0: [143 157 146 150 154 153 168 129 148 128 116 159]
1: [166 137 140 160 164 139 139 143 197  96  89 160]
2: [135 144 160 110 146 172 177 150 181 127 193 171]
3: [123 107 113 107 111 107  78 105  97 154 131  78]
4: [161 133 138 147 149 117 133 138 125  93 118 119]
5: [106 106 114 110 108 102 109 123  82 150 114  84]
6: [ 85  96  96  96  70  82  70  68  98 190 132 127]
7: [ 84 106  93  95  77 108  96  63 111 170 124 119]
8: [109 100 118  99 109 103 105 140  72 142 101  65]
9: [117 135 109 126 110 124 121 145  84 131  99  74]
10: [150 165 169 172 173 170 216 235 206 149 179 231]
11: [136 120 173 141 167 112 208 181 150  80 178 180]
12: [163 156 157 146 158 168 164 126 216 135 154 194]
13: [171 116 138 153 158  89 150 178 147  87 124 129]
14: [ 94  95 125 101 101 110  97 107  67 163 109  78]
15: [110 112 114 117 104  86 121 111  62 164 103  77]
16: [131  85  80 125 115 111  87  78  78 156 128  94]
17: [141 143 141 133 138 152 137 135 155  97 132 163]
18: [113 117  84  83  94 114  73  78  85 127 134  97]
19: [109 102  98 103 103  95  85 100  83 124 127  97]
20: [131 104 140 135 102 124  99 120  79 144 100  81]
21: [113 110 108  92 103 106 108  69  91 125 102 100]
22: [174 154 160 171 214 149 211 244 211 121 179 247]
23: [113  95 113 106 108  96 103 121  68 152 113  84]
24: [ 77 138  88  70  46 115  92  87 107 134 127  96]
25: [112 118 102 117 106 117  95 113  73 125 116  68]
26: [122 112  95 120 110 119 100 112  71 152 113  93]
27: [147 101 132 136 127 106 123 121  80 135  95  70]
28: [175 155 144 137 147 154 140 126 224 116 109 146]
29: [127 104  93 110 110 131  69 105  94 132 101  92]
30: [143 140 153 137 155 138 154 125 168 104 122 146]
31: [183 147 115 160 148 131 130 137 177 100  89 133]
32: [127 133 161 129 108 131 181 124 104 105 152 127]
33: [146 141 178 142 173 156 228 190 213 121 247 238]
34: [108  87  97  85  90  85  69  72  94 168 150 105]
35: [119 109 105 116 111 110 106 108  78 129 103  74]
36: [138 151 157 127 175 143 164 146 231 147 174 183]
37: [ 94 159 119  94  86 144 126  80  73 129  77  95]
38: [117 105 135 150  98 110 109 124  86 132 115  65]
39: [159 118 160 157 182 143 203 180 165  82 193 180]
40: [102 111  96 113  97 112  84 108  90 133 122 107]
41: [160 137 154 154 164  96 163 160 144  80 100 163]
42: [113 116 102 130  76 117 108 123  90 126 118  79]
43: [ 88 135 115  72  89 140 109  84  68 113  72  82]
44: [102 118 108 107 123  99  92  92  84 140 113  80]
45: [ 93 114 112 116  98  83  96 117  87 146 124  82]
46: [ 97 104 104  84  63 106  90  63 117 152 136 109]
47: [103 123 117  80  95 152 107  69  77 103  89  71]
48: [109 116 109 105 122 112  97 123  85 129 103  91]
49: [157 148 198 160 205 167 232 207 229 126 236 241]
50: [125 150 140 130 139 138 158 140 138 126 133 144]
51: [130 112 104 114 117 125  94  96  70 149 116  98]
52: [145 150 164 148 158 175 171 164 202 146 205 183]
53: [ 71  97  92  66  65  84  82  57 128 189 149 126]
54: [127  99  97 115 106 107 100  91  80 120 113  92]
55: [103 111 125 115  96 112 119 122  85 124 106  72]
56: [136 137 127 122 162 138 154 139 166 114 113 144]
57: [146 141 151 144 144 137 145 124 150 115 136 149]

[152 118 174 150 184 112 190 187 152  76 152 181] >> 11 39 41
[156 167 129 155 146 160 159 165 158 144 143 175] >> 0 50 57
[182 142 127 154 142 153 142 129 218 128 116 167] >> 28 1 12
[117 121 128 139 122 117 122 153  75 130 106  71] >> 9 38 27
[139 142 137 122 131 150 125 113 139 107 120 153] >> 17 57 50
[ 76 141  64  88  80 124  85  76  95 120 110  99] >> 24 18 40
[168 157 186 168 205 165 200 188 233 135 208 225] >> 49 33 10
[ 71 153  87  82  80 132  98  90  91 119 109  95] >> 24 43 37
[ 88 150 128  97  76 166 104  64  78  95  73  62] >> 47 43 37
[117 137 139 156  93 129 140 179  71 115  99  65] >> 9 38 55
[106 115 121 112 116  98 110 107  86 166 120  70] >> 5 15 23
[155 165 165 163 178 161 191 187 190 145 157 227] >> 10 52 12
[169 159 177 172 202 177 215 208 246 153 233 243] >> 49 33 10
[158 109 145 138 185  87 159 181 139  63 124 142] >> 13 41 4
[157 120 133 137 148 112 140 136 109 105  87 118] >> 4 27 13
[164 173 150 150 157 161 165 143 150 130 145 177] >> 0 57 17
[114 109 128 118 118 107 113  99  85 131 106  84] >> 35 55 44
[105  94 105 128  95  80  96 103  75 141 123  79] >> 45 23 19
[117 129 101 145 110 109  95 116  65 114 116  78] >> 25 35 42
[102 117 107 100 109 124  84 110  71 147 130  71] >> 25 3 44
[211 131 143 186 202 126 138 174 225  85 125 191] >> 1 28 31
[124 122  89 130 106 100 111 101  85 145 119  91] >> 26 35 54
[ 81 138  79 109  78 133 104  96 125 113 118  84] >> 24 42 40
[ 75 132  86  87  74 122  84  74  95 124 113  97] >> 24 18 40
[ 71 153 105  99  49 149  97  85 116 135 130 103] >> 24 46 7
[ 83 127 126 111  66 116 111 107 109 133  90  87] >> 55 42 45
[200 131 133 175 174 139 134 177 222  92 130 213] >> 1 12 28
[121 140 124 129 124 106 132 156  80 129 115  81] >> 9 55 48
[143 169 158 130 143 164 196 144 146 121 194 176] >> 2 52 50
[155 157 184 171 179 161 186 212 190 121 177 216] >> 10 22 52
[108  92  92 115  80 103  76  88  87 183 150  83] >> 34 3 16
[197 109 153 193 221 122 130 183 204  85 129 197] >> 1 41 13
[102  98  92 102  89  87  82  77  87 202 158  73] >> 34 6 3
[103  94 101 114 109  73  96 110  82 156 128  72] >> 45 23 5
[114 116  73  85 107 114  90  75  95 141 155  72] >> 18 19 3
[119 104 125 130 119 139 117 128  62 135  99  75] >> 20 9 35
[115 135 123 133 121 116 131 128  71 135 104  61] >> 9 55 35
[107 108  86 106  99 102  91  95  72 137 122  80] >> 19 54 44
[171 140 135 124 137 141 114 117 224 121  99 147] >> 28 1 31
[137 158 145 141 147 164 163 151 146 128 136 181] >> 0 50 17
[140 142  99 140 154 144 148 136 146 117  82 156] >> 56 0 31
[ 95 124  78  77  72 122  85  65  83 132 119  95] >> 18 24 46
[142 145 181 138 143 157 169 167 173 125 157 168] >> 2 52 57
[ 90 132 112  83  90 138 116  88  81  93 109  70] >> 47 43 37
[ 80 149 114 112  76 136 126 118  93 117  91  89] >> 37 55 42
[102 146 143 114 108 147 158 107  97  98 124 106] >> 32 50 55
[110 105 112 104 104 115 102 111  88 153 117  67] >> 5 23 3
[ 76 136 130 103  59 116  90  74 118 148 121 105] >> 46 24 7
[186 122 132 146 167 123 110 139 201  98  97 177] >> 1 31 28
